In the data rows, 128 means zero.
The rows fall into hidden groups. There are 4 groups. Groups can overlap: rows of different groups may look alike.
The table, row by row:
[130 110 138 173 116 128  86 111  87  78 171 129]
[149 119 123 143  88 162 136 106 135 125 155 152]
[106 149 121 101 133 179 157 131 127  98 128 165]
[139 137 151 152 161 124 110 109 155 123 120 128]
[115 131 129 104 147 154 131 135 129  88 137 170]
[106 146 119  93 132 180 153 132 125  94 132 171]
[134 127 153 139 161 135 117 118 148  96 138 146]
[130 115 140 169 121 129  91 116  85  77 174 123]
[116 134 142 114 148 154 138 129 135  98 131 166]
[136 106 146 143 122 145 115 111 134 124 141 141]
[113 160 113  80 102 147 142 131 116 139 132 128]
[121 134 139 142 163 122  84 129 135 118 138 128]
[125 171  99  75  70 169 171 123 132 145 130 135]
[128 114 136 166 120 131  89 115  86  75 174 129]
[105 149 115  92 130 123 113 143 112 119 135 130]
[132 100 138 146 130 147 114 115 131 119 141 145]
[142 113 138 141 103 150 121 107 142 122 154 145]
[132 103 142 143 118 148 115 109 133 120 141 143]
[124 131 144 121 155 142 128 127 140  95 137 159]
[119 176  73  60  45 188 186 129 142 132 129 154]
[128 160 137 105 126 143 123 124 136 134 132 113]
[137 104 138 147 140 146 111 120 136 116 140 145]
[120 133 142 117 152 149 134 128 137  97 133 164]
[103 147 114 102 141 114 100 146 114 111 136 129]
[138 108 144 179 128 119  89 113 107  96 158 115]
[107 151 118  96 132 125 111 140 115 120 136 127]
[119 137 148 121 149 153 141 124 137 105 129 162]
[131 118 131 153 166 132  84 133 129 106 142 140]
[126 127 142 121 156 137 122 129 138  91 141 157]
[129 107 136 174 118 130  82 110  95  77 167 136]
[114 159 113  80 103 146 141 130 117 139 132 127]
[135 179  95  83  64 183 183 124 151 149 125 134]
[131 102 140 146 127 147 114 115 132 120 141 144]
[103 147 115 107 144 114  97 145 116 110 137 128]
[109 138 118 131 156 111  86 142 119 111 138 128]
[132 101 140 147 131 147 114 115 132 118 139 144]
[130 108 135 170 128 132  82 112 106  80 161 142]
[104 145 114 110 146 113  95 146 116 109 138 129]
[137 167 126 101 108 158 142 123 140 141 127 107]
[120 130 137 113 153 143 127 132 136  91 139 163]
[142 124 132 164 126 113 107 119 106 114 157  82]
[128 110 138 173 115 130  84 111  89  76 172 131]
[112 165  96  65  79 163 158 129 121 134 132 141]
[128 108 133 171 123 131  81 111  98  75 166 141]
[120 148 147 128 143 153 153 122 134 124 122 144]
[143 138 116 159 123 105 118 121 119 128 133  74]
[110 147 130 110 136 171 156 129 128 106 126 159]
[135 187  65 123 101 151 193 150 148 123  91 133]
[107 151 118  93 128 127 115 139 115 123 135 127]
[149 120 123 143  87 162 137 109 134 129 153 150]
[133 103 143 144 121 146 115 110 134 121 141 143]
[136 126 147 150 164 136 111 116 152  96 139 143]
[149 143  93 140  79 174 158 121 138 132 137 161]
[164 138 117 151 109 120 123 135 123 168 100 118]
[123 165 114  80  93 153 151 123 122 144 131 122]
[136 120 143 148 162 134 110 119 147  92 142 145]
[111 134 126 100 140 164 137 133 124  88 135 172]
[103 149 115  98 137 119 105 145 113 114 136 129]
[125 187  66 113 103 159 188 151 150 109  94 139]
[156 173  55 138  74 172 183 134 135 141 101 153]
[131 116 140 155 162 137  95 119 144 103 137 145]
[136 132 154 147 163 137 114 113 155 101 135 139]
[128 109 136 173 116 131  84 111  90  76 171 136]
[104 148 115 108 144 117  97 144 117 112 137 128]
[116 172  88 129 133 160 173 145 139 124 102 127]
[107 151 118 104 141 121 102 141 118 115 137 126]
[107 155 116 113 137 172 162 135 130 109 123 152]
[130 191  56  66  33 204 215 130 164 132 116 157]
[140 115 140 166 124 122 102 119  95 100 171  91]
[129 112 138 169 117 129  87 113  86  76 173 130]
[133 103 143 145 125 146 115 112 134 120 139 142]
[130 139 162 136 158 140 131 116 149 112 127 146]
[147 146 105 157 117 103 128 123 125 136 118  79]
[141 112 141 140 107 148 119 110 141 123 153 143]
[157 166  88 146 100 115 151 128 125 145  98  96]
[138 113 143 173 120 125  95 116  90  86 172 108]
[133 105 145 142 117 146 116 108 134 122 141 141]
[140 116 140 165 124 125 102 120  94  97 176  92]
[113 136 137 109 139 163 142 128 129  97 130 169]
[106 150 118 108 144 120  98 142 119 115 137 126]
[134 113 142 172 121 128  94 116  87  82 175 115]
[ 98 158 100  89 130 189 163 141 129  90 129 170]
[127 123 141 123 158 135 119 129 138  89 142 156]
[122 131 145 121 154 144 129 127 140  96 135 160]
[109 153 117  88 120 132 124 137 115 129 134 127]
[137 108 144 177 124 121  89 113 101  91 162 116]
[126 186  63  62  33 202 206 129 158 131 124 155]
[126 124 141 123 157 136 120 129 138  89 142 156]
[105 149 117  96 134 122 108 144 115 118 136 129]
[147 118 132 143  93 156 130 109 136 128 153 147]
[132 101 139 145 124 148 114 112 131 119 140 144]
[121 131 140 116 153 145 127 130 137  93 137 162]
[163 171  56 141  76 163 180 136 131 149  95 146]
[128 124 143 126 157 135 119 128 139  90 143 154]
[134 119 143 139 162 134 112 123 142  90 145 148]
[135 121 145 144 163 134 112 120 145  92 142 146]
[146 113 123 142  89 158 131 102 138 121 154 151]
[122 148 151 133 145 150 151 122 136 127 119 141]
[130 107 135 170 130 131  83 112 108  79 159 142]
[119 139 149 123 148 155 143 122 136 108 126 161]
[128 110 136 170 117 131  84 111  88  75 172 133]
[102 169  82 105 130 184 170 144 138  99 116 153]
[113 161 109  74  96 150 147 130 115 139 132 130]
[137 104 138 148 141 147 111 120 136 115 140 145]
Some rows of the table again, each followed by its group:
[140 116 140 165 124 125 102 120  94  97 176  92] a
[142 124 132 164 126 113 107 119 106 114 157  82] a
[130 139 162 136 158 140 131 116 149 112 127 146] b
[132 103 142 143 118 148 115 109 133 120 141 143] c
[136 126 147 150 164 136 111 116 152  96 139 143] b
[157 166  88 146 100 115 151 128 125 145  98  96] a
[146 113 123 142  89 158 131 102 138 121 154 151] c
[119 137 148 121 149 153 141 124 137 105 129 162] b
[131 102 140 146 127 147 114 115 132 120 141 144] c
[130 108 135 170 128 132  82 112 106  80 161 142] a
[132 101 139 145 124 148 114 112 131 119 140 144] c
[134 127 153 139 161 135 117 118 148  96 138 146] b
[137 104 138 148 141 147 111 120 136 115 140 145] c
[106 150 118 108 144 120  98 142 119 115 137 126] d
[103 149 115  98 137 119 105 145 113 114 136 129] d
[128 160 137 105 126 143 123 124 136 134 132 113] d
[138 108 144 179 128 119  89 113 107  96 158 115] a
[107 151 118 104 141 121 102 141 118 115 137 126] d
[138 113 143 173 120 125  95 116  90  86 172 108] a
[140 115 140 166 124 122 102 119  95 100 171  91] a
[126 127 142 121 156 137 122 129 138  91 141 157] b
[121 131 140 116 153 145 127 130 137  93 137 162] b
[116 134 142 114 148 154 138 129 135  98 131 166] b
[134 119 143 139 162 134 112 123 142  90 145 148] b
[135 179  95  83  64 183 183 124 151 149 125 134] d
[119 176  73  60  45 188 186 129 142 132 129 154] d
[104 145 114 110 146 113  95 146 116 109 138 129] d
[131 116 140 155 162 137  95 119 144 103 137 145] b
[124 131 144 121 155 142 128 127 140  95 137 159] b
[130 115 140 169 121 129  91 116  85  77 174 123] a
[127 123 141 123 158 135 119 129 138  89 142 156] b
[121 134 139 142 163 122  84 129 135 118 138 128] d
[149 119 123 143  88 162 136 106 135 125 155 152] c
[105 149 117  96 134 122 108 144 115 118 136 129] d
[120 130 137 113 153 143 127 132 136  91 139 163] b
[130 191  56  66  33 204 215 130 164 132 116 157] d
[147 146 105 157 117 103 128 123 125 136 118  79] a
[106 149 121 101 133 179 157 131 127  98 128 165] b
[135 121 145 144 163 134 112 120 145  92 142 146] b
[106 146 119  93 132 180 153 132 125  94 132 171] b
[141 112 141 140 107 148 119 110 141 123 153 143] c
[149 143  93 140  79 174 158 121 138 132 137 161] c
[128 110 136 170 117 131  84 111  88  75 172 133] a
[128 124 143 126 157 135 119 128 139  90 143 154] b
[107 155 116 113 137 172 162 135 130 109 123 152] b
[128 109 136 173 116 131  84 111  90  76 171 136] a
[133 105 145 142 117 146 116 108 134 122 141 141] c
[103 147 115 107 144 114  97 145 116 110 137 128] d
[129 112 138 169 117 129  87 113  86  76 173 130] a
[122 148 151 133 145 150 151 122 136 127 119 141] b
[137 167 126 101 108 158 142 123 140 141 127 107] d
[107 151 118  93 128 127 115 139 115 123 135 127] d
[134 113 142 172 121 128  94 116  87  82 175 115] a
[104 148 115 108 144 117  97 144 117 112 137 128] d
[109 153 117  88 120 132 124 137 115 129 134 127] d
[139 137 151 152 161 124 110 109 155 123 120 128] b
[105 149 115  92 130 123 113 143 112 119 135 130] d
[147 118 132 143  93 156 130 109 136 128 153 147] c
[125 171  99  75  70 169 171 123 132 145 130 135] d
[137 104 138 147 140 146 111 120 136 116 140 145] c
[107 151 118  96 132 125 111 140 115 120 136 127] d
[119 139 149 123 148 155 143 122 136 108 126 161] b
[115 131 129 104 147 154 131 135 129  88 137 170] b
[111 134 126 100 140 164 137 133 124  88 135 172] b
[133 103 143 145 125 146 115 112 134 120 139 142] c
[163 171  56 141  76 163 180 136 131 149  95 146] c
[122 131 145 121 154 144 129 127 140  96 135 160] b
[137 108 144 177 124 121  89 113 101  91 162 116] a
[128 110 138 173 115 130  84 111  89  76 172 131] a
[120 148 147 128 143 153 153 122 134 124 122 144] b
[136 106 146 143 122 145 115 111 134 124 141 141] c
[131 118 131 153 166 132  84 133 129 106 142 140] d
[109 138 118 131 156 111  86 142 119 111 138 128] d
[103 147 114 102 141 114 100 146 114 111 136 129] d
[164 138 117 151 109 120 123 135 123 168 100 118] c
[136 120 143 148 162 134 110 119 147  92 142 145] b
[149 120 123 143  87 162 137 109 134 129 153 150] c
[123 165 114  80  93 153 151 123 122 144 131 122] d
[126 124 141 123 157 136 120 129 138  89 142 156] b
[114 159 113  80 103 146 141 130 117 139 132 127] d
[135 187  65 123 101 151 193 150 148 123  91 133] b
[128 108 133 171 123 131  81 111  98  75 166 141] a
[130 107 135 170 130 131  83 112 108  79 159 142] a
[130 110 138 173 116 128  86 111  87  78 171 129] a
[102 169  82 105 130 184 170 144 138  99 116 153] b
[126 186  63  62  33 202 206 129 158 131 124 155] d
[136 132 154 147 163 137 114 113 155 101 135 139] b
[128 114 136 166 120 131  89 115  86  75 174 129] a
[143 138 116 159 123 105 118 121 119 128 133  74] a
[113 136 137 109 139 163 142 128 129  97 130 169] b
[113 160 113  80 102 147 142 131 116 139 132 128] d
[129 107 136 174 118 130  82 110  95  77 167 136] a
[156 173  55 138  74 172 183 134 135 141 101 153] c
[142 113 138 141 103 150 121 107 142 122 154 145] c
[116 172  88 129 133 160 173 145 139 124 102 127] b
[112 165  96  65  79 163 158 129 121 134 132 141] d
[133 103 143 144 121 146 115 110 134 121 141 143] c
[125 187  66 113 103 159 188 151 150 109  94 139] b
[113 161 109  74  96 150 147 130 115 139 132 130] d
[132 100 138 146 130 147 114 115 131 119 141 145] c
[110 147 130 110 136 171 156 129 128 106 126 159] b
[132 101 140 147 131 147 114 115 132 118 139 144] c
[120 133 142 117 152 149 134 128 137  97 133 164] b
[ 98 158 100  89 130 189 163 141 129  90 129 170] b
